(in the rows, 128 means zero)
Each path below is one point turned by a fixed rotation once a step. After each direction that follows a path, write how fast that rotation turns it, in degrees per step (0 if it stays still).
Each turn is a multiple of 5 degrees from 10 to 175, or 0.
Each row of a path follows its step; steps can be skipped.
Rotation 1:
step 0: [127 133 130 128 123 127 128 126 125 127 125 133 139 131 116 125 130 127
 142 124 121 115 130 126 125 131 127 125 135 128 131 131 139 124 119 125
 126 136 130 130 125 124 121 123 130 127 118 129 141 131 126 123 125 129
 131 131 127]
step 1: [120 134 138 131 132 128 121 132 130 118 131 133 135 133 124 135 127 125
 127 132 125 125 136 130 130 117 120 121 125 132 128 122 118 129 127 130
 130 131 137 130 125 135 125 127 131 122 124 130 130 124 120 122 123 118
 136 134 123]
step 2: [126 125 134 128 126 122 127 126 127 122 134 133 132 129 127 123 123 125
 130 139 132 121 132 127 133 130 121 121 124 126 123 121 134 127 135 126
 130 129 123 135 127 135 132 142 135 138 128 141 129 138 122 126 136 129
 128 129 129]
step 3: [136 129 135 133 123 134 125 134 133 116 128 135 122 126 130 127 118 124
 137 128 137 128 125 132 125 127 130 130 126 128 130 122 135 116 134 127
 135 134 122 123 124 131 131 119 127 124 125 126 129 138 125 124 133 118
 123 126 132]
step 4: [132 132 127 131 126 123 138 131 128 120 125 126 126 120 138 139 119 138
 128 132 131 112 127 122 123 128 127 129 126 122 125 125 127 123 125 126
 120 130 129 128 125 131 123 122 133 130 127 127 133 127 138 130 136 122
 132 136 125]
step 5: [130 131 125 126 134 135 129 132 126 131 125 133 137 129 123 137 123 123
 139 134 130 129 124 129 135 134 121 132 125 126 127 127 130 134 135 130
 124 126 125 132 135 130 121 126 126 126 120 134 138 123 134 142 135 117
 131 133 130]
step 6: [126 131 124 124 119 131 128 136 133 123 132 134 136 138 130 122 130 122
 124 126 126 125 129 129 126 125 128 130 133 131 126 124 132 131 130 135
 127 128 122 125 120 127 134 127 144 132 126 131 128 121 139 136 124 120
 131 139 138]
step 7: [116 125 126 126 128 125 136 135 127 115 128 136 129 123 127 129 127 125
 134 124 136 129 135 133 133 120 129 129 126 127 120 128 130 132 138 131
 127 125 129 132 117 114 121 127 127 134 140 130 130 130 131 128 126 123
 126 124 130]
step 8: [129 123 129 127 118 130 124 123 116 123 127 129 133 124 119 133 128 133
 132 130 125 128 117 135 120 120 126 131 122 128 128 127 121 128 129 133
 125 122 124 119 129 126 122 125 139 132 135 133 132 138 134 124 135 125
 127 120 132]
step 9: [128 128 125 125 134 127 136 124 135 128 137 127 137 115 130 132 126 135
 129 130 128 126 128 138 132 126 114 128 123 131 135 125 124 128 128 135
 121 131 128 122 126 130 139 120 127 123 129 124 126 133 131 134 125 126
 125 123 140]
step 10: [132 125 131 124 131 131 141 134 127 126 127 135 127 124 133 131 129 132
 130 132 126 130 126 129 120 132 129 143 119 129 137 127 126 134 130 130
 137 126 132 137 131 131 133 136 130 133 135 128 132 129 135 133 124 136
 136 131 139]
step 11: [130 129 121 131 132 132 127 121 128 129 129 136 140 124 128 121 139 124
 132 136 133 127 123 128 122 137 136 132 121 125 127 133 125 119 133 125
 129 133 124 126 122 118 129 130 126 129 130 122 136 123 138 127 117 124
 129 127 131]
Speeds:
[128 129 130 131 128 130 130 128 129 128 128 128 128 129 127 128 128 129
 128 127 127 125 130 127 129 128 129 125 127 128 130 128 128 128 131 129
 128 126 129 129 128 128 129 128 129 129 127 128 130 127 131 126 128 127
 127 124 132]  0
Rotation 2:
step 0: [127 136 126 134 120 131 133 128 127 128 129 132 137 129 123 130 121 129
 131 124 127 128 120 130 131 123 124 127 119 126 135 124 129 127 135 120
 122 130 133 127 127 125 136 137 128 128 140 134 126 136 127 134 134 122
 124 126 131]
step 1: [133 126 124 127 130 126 122 124 121 125 127 125 124 130 127 129 136 120
 127 130 129 133 122 128 117 128 133 133 124 134 123 128 131 123 132 129
 123 136 134 129 126 125 139 136 128 131 123 124 135 139 137 129 127 126
 126 137 123]
step 2: [134 124 138 127 127 120 131 124 135 131 132 126 121 125 128 128 124 130
 130 130 123 125 128 130 115 138 128 120 135 131 134 129 137 129 133 133
 131 130 123 132 119 127 131 129 125 132 125 130 131 125 129 136 124 135
 131 131 137]
step 3: [120 123 126 131 133 118 132 124 127 129 127 128 129 134 126 132 118 130
 133 129 129 118 131 131 132 124 135 125 121 123 128 127 133 123 121 133
 134 121 136 137 126 125 118 131 120 127 125 126 127 132 120 126 123 134
 130 128 129]
step 4: [131 129 124 131 138 128 129 123 111 128 124 129 132 128 126 127 130 130
 127 136 127 127 131 127 129 131 119 123 124 128 128 127 125 117 134 126
 122 116 126 123 126 128 117 122 129 130 134 130 135 121 129 123 132 128
 131 130 124]
step 5: [140 127 127 125 130 130 132 131 131 121 137 136 129 132 131 127 132 120
 126 129 125 124 126 124 127 133 127 134 131 121 123 129 141 130 128 124
 130 125 122 126 141 135 124 130 131 123 131 135 126 123 124 126 132 125
 124 134 123]
step 6: [132 131 132 129 115 125 124 138 122 128 123 128 139 120 133 122 119 131
 122 123 127 120 119 123 129 122 127 129 133 124 124 129 135 123 126 121
 133 132 128 129 128 128 132 133 134 127 129 119 124 127 132 129 124 127
 127 125 128]
step 7: [113 132 128 127 122 134 133 136 124 125 120 118 129 132 121 125 131 121
 130 127 127 129 123 126 127 131 127 130 121 130 127 126 127 132 132 127
 132 123 124 130 130 118 134 125 128 128 122 122 133 127 133 136 126 131
 124 139 127]
step 8: [119 119 134 129 123 123 127 132 134 130 130 132 123 132 132 125 125 123
 120 129 128 134 136 131 129 130 132 124 131 139 132 132 127 123 139 129
 125 128 133 125 133 125 133 130 128 136 133 132 126 128 124 125 136 133
 134 140 131]
step 9: [131 120 129 116 138 133 129 131 126 128 125 133 128 128 129 123 130 131
 124 125 131 128 133 133 132 126 129 117 134 124 118 127 134 134 120 130
 123 131 135 131 122 122 127 134 115 134 124 132 126 128 127 128 127 133
 132 127 124]
step 10: [125 117 126 126 133 128 130 124 131 126 120 128 131 127 116 130 126 126
 134 127 119 118 131 120 129 123 125 121 132 120 130 132 123 134 126 125
 129 132 128 122 119 128 122 123 132 122 132 128 133 123 134 121 132 123
 129 126 134]
step 11: [129 131 124 132 126 117 124 132 125 119 133 140 128 124 129 135 130 132
 132 129 122 130 121 132 131 130 129 130 115 123 122 133 121 136 123 122
 130 124 125 122 127 125 127 127 131 128 133 132 126 131 121 128 132 120
 128 134 128]
Speeds:
[131 128 127 130 129 127 130 127 128 130 128 127 129 127 130 129 127 128
 128 129 132 126 126 129 128 131 129 130 128 128 127 127 128 127 128 127
 129 126 127 127 129 129 124 128 130 127 126 127 128 125 127 128 127 128
 127 129 128]  40
Rotation 3:
step 0: [131 120 126 126 132 130 123 126 129 130 125 121 123 133 124 129 136 134
 128 118 129 128 125 135 136 132 124 125 137 132 126 127 130 126 115 130
 143 131 134 134 116 124 132 129 124 135 134 126 125 138 124 131 141 126
 120 130 126]
step 1: [123 140 126 126 118 135 124 126 125 120 130 121 129 138 121 130 120 129
 125 128 132 128 117 127 137 131 128 128 128 135 135 126 121 115 133 127
 133 134 128 122 122 124 129 129 121 132 120 123 128 134 130 130 132 118
 127 133 136]
step 2: [132 126 129 132 131 129 124 120 121 125 129 130 127 131 128 140 127 112
 132 116 122 128 120 134 121 126 133 121 126 122 135 129 130 122 129 121
 133 128 127 133 124 121 138 134 119 131 121 132 124 117 127 136 130 126
 128 127 136]
step 3: [134 134 127 115 132 126 132 120 129 126 126 125 128 131 114 125 120 127
 130 121 132 129 129 120 119 132 128 134 121 130 123 127 129 123 118 126
 133 118 138 128 121 127 133 131 127 136 127 142 128 129 123 138 134 128
 129 125 123]
step 4: [128 128 129 134 121 134 125 130 118 132 124 126 121 130 125 116 120 132
 123 121 123 132 134 126 128 130 127 125 121 126 141 130 125 127 128 133
 123 118 134 124 115 129 123 121 120 134 120 130 121 124 127 129 136 132
 124 139 128]
step 5: [134 126 128 128 133 131 131 123 134 125 138 127 115 139 131 129 137 135
 129 122 122 119 128 131 129 131 124 133 124 122 132 121 137 127 125 132
 129 133 138 132 129 126 133 127 112 133 124 132 125 127 133 127 125 125
 130 142 133]
step 6: [129 139 132 124 128 127 131 126 130 130 129 118 135 129 120 127 125 131
 127 119 120 121 118 125 132 138 121 128 142 124 132 125 131 135 124 129
 128 133 129 129 114 118 138 128 127 132 135 130 124 129 135 128 136 125
 122 130 127]
step 7: [128 126 127 121 118 132 118 122 121 126 124 118 124 129 127 129 131 121
 122 121 116 129 129 124 133 130 127 124 126 136 134 125 131 120 129 120
 130 132 130 123 126 118 122 124 127 135 124 126 119 131 138 134 133 118
 137 121 129]
step 8: [129 118 127 131 136 126 128 127 124 118 127 129 126 142 116 136 124 134
 129 122 124 123 131 128 122 126 135 125 128 129 131 118 122 117 126 123
 133 131 129 127 120 122 126 137 121 127 129 138 131 117 133 128 136 129
 127 125 134]
step 9: [126 126 124 122 127 129 121 125 127 133 133 124 132 128 118 131 127 130
 127 129 132 132 131 130 132 131 134 126 139 129 133 125 134 119 126 139
 129 124 138 128 122 125 136 131 126 139 120 136 128 126 115 142 139 131
 124 133 122]
step 10: [137 130 131 120 115 133 129 124 121 131 131 130 124 132 128 126 117 124
 119 125 131 123 126 133 136 121 123 134 118 125 138 128 119 123 125 134
 129 128 128 137 121 126 128 128 125 132 121 134 129 126 134 135 128 121
 126 139 129]
step 11: [137 133 124 129 135 119 132 120 133 129 123 118 120 121 131 128 128 128
 125 118 126 118 128 129 120 120 130 124 122 121 131 127 132 126 135 127
 131 132 129 126 117 126 138 132 111 131 126 128 125 126 132 130 134 128
 126 135 127]
Speeds:
[128 129 126 130 129 129 127 131 130 127 130 130 128 128 130 127 128 128
 129 130 128 128 130 129 126 128 128 129 128 126 126 130 127 129 127 130
 127 129 125 126 129 128 127 128 130 129 129 124 129 128 128 130 127 128
 129 126 126]  0
